In the data rows, 128 means zero.
Some points:
196 157 129 175 98 155 122 170 109 118 107 75 156 172 139 119 93 76 155 108 141 88 115 80 111 151 102 72 104 124 132 78 215 89 123 136 170 154 184 204 147 153 186 65 129 187 166 92 86 180 150 101 69 146 105 77 100 106 104 140 105 224 177 177
123 125 166 87 160 139 99 135 126 136 140 124 117 178 177 79 207 109 146 119 165 85 139 139 144 120 151 137 169 73 124 114 122 185 153 125 163 102 77 29 52 79 92 118 108 171 143 166 138 214 190 128 81 93 100 72 176 211 192 26 97 190 144 114
120 150 109 131 148 126 91 150 74 131 235 136 96 74 83 131 208 115 141 86 137 113 167 142 113 131 108 164 109 146 163 127 77 176 143 78 155 108 230 178 199 122 66 55 135 144 168 119 49 121 123 154 107 71 148 167 160 166 111 182 142 133 118 73
121 127 155 139 113 105 181 124 123 140 131 105 129 197 169 178 121 147 91 165 133 139 215 118 132 166 118 164 160 122 62 103 161 137 149 150 95 39 181 92 132 139 78 92 130 86 158 58 61 145 43 85 133 180 178 132 162 116 165 117 19 73 118 129
103 83 124 44 134 75 168 133 109 160 85 96 187 135 111 97 164 105 161 120 126 153 140 127 61 115 118 75 93 172 112 181 147 147 155 116 110 184 164 77 197 255 103 114 114 105 178 219 131 162 151 143 143 149 72 146 157 81 107 94 130 112 129 137
124 25 140 143 164 136 150 139 161 121 190 199 95 159 187 177 101 89 135 90 109 251 138 129 75 104 128 85 150 76 118 138 86 101 168 113 144 90 117 147 111 107 164 61 101 135 140 90 162 157 163 97 161 135 29 101 139 166 99 176 148 92 108 144
139 144 153 132 245 175 63 135 123 175 104 140 142 51 207 113 104 86 140 152 114 171 165 174 200 95 139 171 130 180 130 159 151 127 137 195 113 141 188 178 182 95 163 164 144 130 150 134 120 79 121 116 153 151 125 62 198 99 197 80 132 127 122 152
139 89 135 68 98 151 92 128 159 99 144 61 56 51 131 117 143 140 61 98 80 148 58 17 123 161 185 203 150 110 73 46 143 144 121 115 168 172 79 102 155 152 112 149 180 138 173 153 114 107 127 116 108 184 121 83 146 100 89 139 141 91 147 139
144 148 107 197 85 148 194 166 140 233 149 136 159 151 176 151 137 175 115 110 200 129 117 95 162 159 157 139 240 160 155 175 94 158 223 138 109 188 205 117 111 133 172 194 207 88 121 167 143 108 144 158 96 108 135 104 142 181 97 178 112 132 132 152
0 80 125 190 50 131 133 147 92 178 115 123 113 75 130 95 104 120 101 84 98 96 66 220 107 91 104 188 83 110 119 152 101 124 79 154 139 113 160 119 119 172 117 130 75 161 90 114 181 131 155 103 38 178 146 85 97 140 128 119 98 90 175 121
185 168 104 171 120 131 122 105 151 122 122 131 136 58 110 157 88 181 122 145 109 154 163 135 169 164 106 114 105 145 155 122 136 96 76 101 105 108 71 119 121 107 53 83 118 64 155 189 192 174 161 156 92 39 25 120 156 187 170 124 38 71 251 147
104 127 121 99 123 114 136 102 161 75 126 133 153 161 96 133 150 180 140 156 137 162 161 176 148 153 189 170 133 174 159 152 181 189 184 165 155 153 124 131 158 161 158 149 116 124 90 83 98 73 52 11 27 28 42 56 88 104 178 198 206 161 157 98
123 125 97 143 155 107 195 115 137 169 134 143 91 86 132 154 132 105 210 202 169 210 103 106 136 118 122 135 102 106 120 144 228 150 147 176 77 156 80 106 131 102 100 96 97 84 131 82 81 70 169 157 127 148 228 133 92 187 63 88 165 156 197 81
185 169 159 151 92 66 125 133 153 87 171 154 134 143 169 155 137 150 90 185 98 134 95 202 105 138 191 154 141 143 166 139 111 168 85 172 81 97 171 134 71 153 74 138 106 140 55 120 49 171 198 159 193 122 121 119 141 58 56 91 176 153 148 200
158 106 129 167 147 112 101 46 151 81 126 117 195 111 158 84 173 118 65 134 213 127 124 149 115 110 138 172 153 38 146 126 171 76 141 125 164 150 149 199 169 201 129 195 91 133 155 104 206 134 141 106 197 72 170 158 131 148 95 130 94 118 124 92
127 114 136 137 115 173 99 138 118 97 129 93 131 126 119 60 143 136 149 42 146 159 183 119 134 138 149 131 144 158 164 123 70 98 193 79 109 103 88 97 133 109 135 119 51 60 26 77 128 78 63 143 168 203 141 190 165 77 74 78 109 207 235 156
138 111 139 53 83 134 184 93 95 97 109 146 37 88 56 142 176 121 62 99 86 140 121 183 97 145 114 78 132 125 205 76 194 89 135 186 116 109 184 146 114 95 156 164 134 85 138 161 186 124 148 157 124 185 143 141 153 143 196 164 126 217 99 124
179 152 151 138 118 129 92 150 97 99 94 141 136 108 179 90 70 183 110 126 112 87 151 113 74 103 88 68 163 49 88 114 83 213 52 128 96 125 145 109 126 177 192 122 104 41 171 116 117 77 158 124 88 154 133 168 130 138 171 145 220 124 144 60
116 150 132 186 178 170 137 106 182 164 142 131 156 86 154 157 160 172 165 139 136 97 165 136 140 133 135 119 117 123 115 97 177 142 127 96 192 139 135 84 67 109 89 47 120 46 67 140 184 168 145 197 180 155 132 65 55 1 126 185 161 153 50 72
179 166 153 142 74 118 117 175 129 79 79 141 105 173 85 130 121 104 142 73 164 101 158 91 109 124 116 209 132 145 169 196 130 101 130 108 34 146 95 86 175 71 88 126 46 156 138 131 139 128 183 151 184 162 129 26 102 137 166 184 152 78 61 117
199 79 190 160 67 176 146 192 135 162 165 126 125 110 155 166 142 135 168 195 92 130 132 104 103 173 90 115 105 105 191 192 123 168 109 187 211 198 77 129 189 143 119 138 118 155 47 114 136 144 53 115 140 103 174 186 164 139 201 111 113 114 78 164
134 166 186 132 189 173 223 127 114 106 121 193 130 174 152 86 171 96 127 102 138 200 47 130 189 157 121 130 142 167 99 140 83 87 37 97 135 135 117 98 184 125 144 172 169 107 107 98 83 194 148 141 113 113 128 178 43 78 176 153 82 124 149 88
146 148 131 117 121 88 149 144 107 208 206 158 180 111 142 212 236 170 115 140 139 124 124 102 104 83 66 101 120 139 160 77 112 99 87 39 74 69 65 145 123 119 196 194 129 172 173 106 146 97 95 114 128 137 104 74 96 76 141 59 141 120 140 134
106 141 126 170 158 83 141 159 219 99 174 162 155 111 89 154 99 115 155 135 81 34 141 141 125 82 148 120 64 65 40 128 128 62 170 85 141 113 103 103 185 134 160 238 126 96 118 156 54 146 123 152 118 168 119 138 158 177 151 181 123 170 129 156
88 182 29 79 71 124 127 155 95 76 130 127 148 157 219 97 123 170 142 108 92 137 115 211 116 164 129 143 91 171 149 125 177 108 172 88 181 192 84 145 91 85 177 117 125 79 188 79 104 131 136 162 140 129 149 152 153 148 121 91 136 60 72 131
180 86 95 89 120 133 132 98 200 75 105 91 144 77 88 88 150 95 130 201 173 111 64 117 92 95 126 147 114 203 66 161 44 131 118 127 96 80 160 128 74 115 181 76 118 119 168 77 179 148 74 198 97 105 156 108 112 164 145 142 128 132 104 200
101 128 91 161 167 119 93 137 100 111 147 135 73 146 81 151 118 132 178 154 138 107 174 211 92 197 156 140 222 126 71 64 99 142 134 152 92 197 110 170 187 134 157 126 163 180 129 142 187 183 106 177 144 163 134 158 49 125 154 78 153 95 164 151
158 121 75 156 87 79 71 67 42 123 101 176 81 117 99 133 109 103 73 85 181 128 84 106 103 88 172 34 60 108 63 159 110 82 168 118 137 131 129 113 135 75 90 127 211 107 88 142 129 162 99 69 102 96 189 107 167 69 157 83 184 97 132 130
98 118 76 119 63 78 113 53 181 118 101 68 175 173 171 162 114 73 169 69 108 168 122 124 120 151 111 130 86 43 133 105 45 133 66 184 141 147 162 124 126 47 102 154 147 165 163 177 110 42 83 179 144 111 113 134 100 91 156 132 111 160 140 114
154 144 163 95 174 212 146 36 137 138 191 121 102 187 121 135 15 192 148 135 125 115 135 94 114 68 124 108 65 168 175 68 58 106 184 137 124 167 160 122 113 175 82 172 93 159 150 109 132 124 160 138 85 125 167 124 78 136 129 81 116 115 96 125
78 111 147 121 104 97 92 177 114 187 34 149 101 171 89 149 146 155 114 193 162 160 132 91 221 121 143 188 71 111 130 64 59 92 168 137 173 98 93 198 108 190 162 82 112 111 128 155 92 124 190 170 151 124 135 165 142 117 177 147 151 144 114 144
156 188 160 122 157 150 123 125 189 135 109 157 141 176 70 182 179 83 151 113 165 104 69 173 149 113 183 74 168 130 128 117 146 166 81 86 172 183 147 186 95 137 99 80 86 108 79 130 114 14 117 82 98 193 126 158 174 173 118 104 74 48 98 154
75 136 118 98 132 157 77 112 159 145 129 157 114 157 174 136 97 103 125 172 108 91 118 132 115 114 157 129 132 122 187 132 131 105 97 51 35 149 92 51 116 148 160 51 193 190 164 169 157 106 122 45 166 90 207 177 145 102 136 216 99 178 170 158
133 125 233 79 71 156 101 172 97 102 88 136 150 64 105 84 82 114 100 140 138 150 148 192 138 102 78 59 133 94 77 88 142 135 182 105 110 137 113 111 110 132 124 129 189 193 94 133 80 78 92 177 173 66 108 85 67 154 70 138 69 112 95 101
173 130 160 159 167 165 176 187 148 130 97 151 158 125 131 131 134 172 168 135 155 157 171 171 134 186 115 161 118 131 96 140 119 49 91 131 109 75 99 120 51 91 88 157 140 203 193 223 165 130 92 55 27 135 157 211 176 102 19 132 204 145 67 109
50 173 164 165 149 132 112 215 91 106 203 55 119 210 81 91 132 116 136 163 110 130 104 72 106 148 156 87 92 164 88 101 156 90 86 186 119 85 143 102 129 114 130 163 145 94 130 116 218 69 148 142 180 40 114 112 173 147 104 124 143 110 117 114
62 44 102 120 187 13 96 115 88 77 92 62 65 65 121 146 84 99 156 128 122 86 108 72 135 178 46 101 198 153 167 139 114 110 117 105 116 152 139 133 74 121 143 176 77 100 80 129 80 129 153 90 88 71 134 132 130 85 105 125 72 117 69 129
92 98 98 66 83 165 108 91 104 130 142 159 201 155 65 107 118 101 96 206 75 72 163 97 165 84 75 125 240 140 133 195 113 52 117 181 200 156 110 135 122 77 76 113 137 108 143 89 102 142 163 126 134 172 117 134 123 110 86 140 170 117 179 108
111 164 66 143 93 157 192 93 137 138 86 96 97 129 82 130 73 63 103 127 78 122 144 128 193 42 123 152 155 102 150 91 124 224 113 105 107 85 95 131 210 113 177 123 146 117 116 138 163 184 111 106 120 87 97 154 171 106 40 60 127 153 38 105
94 148 137 180 154 117 124 94 161 84 84 186 47 132 121 101 146 137 116 87 101 104 169 49 126 91 110 136 114 163 183 198 199 147 123 147 192 92 162 117 63 179 190 143 168 202 135 168 94 122 59 179 166 141 114 156 99 149 114 96 145 54 173 122
164 104 126 57 194 81 80 190 138 163 142 113 176 122 94 173 48 168 65 75 154 96 76 139 144 182 185 133 78 140 165 206 145 196 136 163 163 72 107 128 144 80 170 111 127 130 152 108 147 151 145 120 168 161 138 166 69 126 102 118 78 150 141 72
132 88 97 137 150 129 125 71 36 168 115 56 193 155 153 80 117 141 90 143 77 162 107 98 160 125 152 107 123 151 105 102 185 161 109 56 100 95 137 151 121 84 97 142 76 181 53 176 116 157 111 145 141 165 132 156 91 220 167 204 196 97 108 171
118 166 71 84 145 127 153 106 124 161 111 143 108 95 134 87 135 162 176 66 118 71 115 99 105 140 80 135 106 129 71 150 115 151 118 179 81 121 74 210 84 197 52 140 205 151 90 56 148 128 138 61 212 146 70 132 134 165 151 151 118 188 96 140
Along one direction, these points spread out more than along any other. Take the direction at right angles to it along which they spread out most. Go by this last direction. For each point below, how far along it does it lie, from 0 to 99? 50 is the average, and the first point above lies past it. One standard deviation of the points above along it is 16.
103 83 124 44 134 75 168 133 109 160 85 96 187 135 111 97 164 105 161 120 126 153 140 127 61 115 118 75 93 172 112 181 147 147 155 116 110 184 164 77 197 255 103 114 114 105 178 219 131 162 151 143 143 149 72 146 157 81 107 94 130 112 129 137 55
196 157 129 175 98 155 122 170 109 118 107 75 156 172 139 119 93 76 155 108 141 88 115 80 111 151 102 72 104 124 132 78 215 89 123 136 170 154 184 204 147 153 186 65 129 187 166 92 86 180 150 101 69 146 105 77 100 106 104 140 105 224 177 177 61
179 166 153 142 74 118 117 175 129 79 79 141 105 173 85 130 121 104 142 73 164 101 158 91 109 124 116 209 132 145 169 196 130 101 130 108 34 146 95 86 175 71 88 126 46 156 138 131 139 128 183 151 184 162 129 26 102 137 166 184 152 78 61 117 41
146 148 131 117 121 88 149 144 107 208 206 158 180 111 142 212 236 170 115 140 139 124 124 102 104 83 66 101 120 139 160 77 112 99 87 39 74 69 65 145 123 119 196 194 129 172 173 106 146 97 95 114 128 137 104 74 96 76 141 59 141 120 140 134 21
98 118 76 119 63 78 113 53 181 118 101 68 175 173 171 162 114 73 169 69 108 168 122 124 120 151 111 130 86 43 133 105 45 133 66 184 141 147 162 124 126 47 102 154 147 165 163 177 110 42 83 179 144 111 113 134 100 91 156 132 111 160 140 114 47
158 106 129 167 147 112 101 46 151 81 126 117 195 111 158 84 173 118 65 134 213 127 124 149 115 110 138 172 153 38 146 126 171 76 141 125 164 150 149 199 169 201 129 195 91 133 155 104 206 134 141 106 197 72 170 158 131 148 95 130 94 118 124 92 59
121 127 155 139 113 105 181 124 123 140 131 105 129 197 169 178 121 147 91 165 133 139 215 118 132 166 118 164 160 122 62 103 161 137 149 150 95 39 181 92 132 139 78 92 130 86 158 58 61 145 43 85 133 180 178 132 162 116 165 117 19 73 118 129 56
123 125 97 143 155 107 195 115 137 169 134 143 91 86 132 154 132 105 210 202 169 210 103 106 136 118 122 135 102 106 120 144 228 150 147 176 77 156 80 106 131 102 100 96 97 84 131 82 81 70 169 157 127 148 228 133 92 187 63 88 165 156 197 81 60
111 164 66 143 93 157 192 93 137 138 86 96 97 129 82 130 73 63 103 127 78 122 144 128 193 42 123 152 155 102 150 91 124 224 113 105 107 85 95 131 210 113 177 123 146 117 116 138 163 184 111 106 120 87 97 154 171 106 40 60 127 153 38 105 45
139 144 153 132 245 175 63 135 123 175 104 140 142 51 207 113 104 86 140 152 114 171 165 174 200 95 139 171 130 180 130 159 151 127 137 195 113 141 188 178 182 95 163 164 144 130 150 134 120 79 121 116 153 151 125 62 198 99 197 80 132 127 122 152 71
173 130 160 159 167 165 176 187 148 130 97 151 158 125 131 131 134 172 168 135 155 157 171 171 134 186 115 161 118 131 96 140 119 49 91 131 109 75 99 120 51 91 88 157 140 203 193 223 165 130 92 55 27 135 157 211 176 102 19 132 204 145 67 109 10
156 188 160 122 157 150 123 125 189 135 109 157 141 176 70 182 179 83 151 113 165 104 69 173 149 113 183 74 168 130 128 117 146 166 81 86 172 183 147 186 95 137 99 80 86 108 79 130 114 14 117 82 98 193 126 158 174 173 118 104 74 48 98 154 67
0 80 125 190 50 131 133 147 92 178 115 123 113 75 130 95 104 120 101 84 98 96 66 220 107 91 104 188 83 110 119 152 101 124 79 154 139 113 160 119 119 172 117 130 75 161 90 114 181 131 155 103 38 178 146 85 97 140 128 119 98 90 175 121 51
124 25 140 143 164 136 150 139 161 121 190 199 95 159 187 177 101 89 135 90 109 251 138 129 75 104 128 85 150 76 118 138 86 101 168 113 144 90 117 147 111 107 164 61 101 135 140 90 162 157 163 97 161 135 29 101 139 166 99 176 148 92 108 144 34
180 86 95 89 120 133 132 98 200 75 105 91 144 77 88 88 150 95 130 201 173 111 64 117 92 95 126 147 114 203 66 161 44 131 118 127 96 80 160 128 74 115 181 76 118 119 168 77 179 148 74 198 97 105 156 108 112 164 145 142 128 132 104 200 40
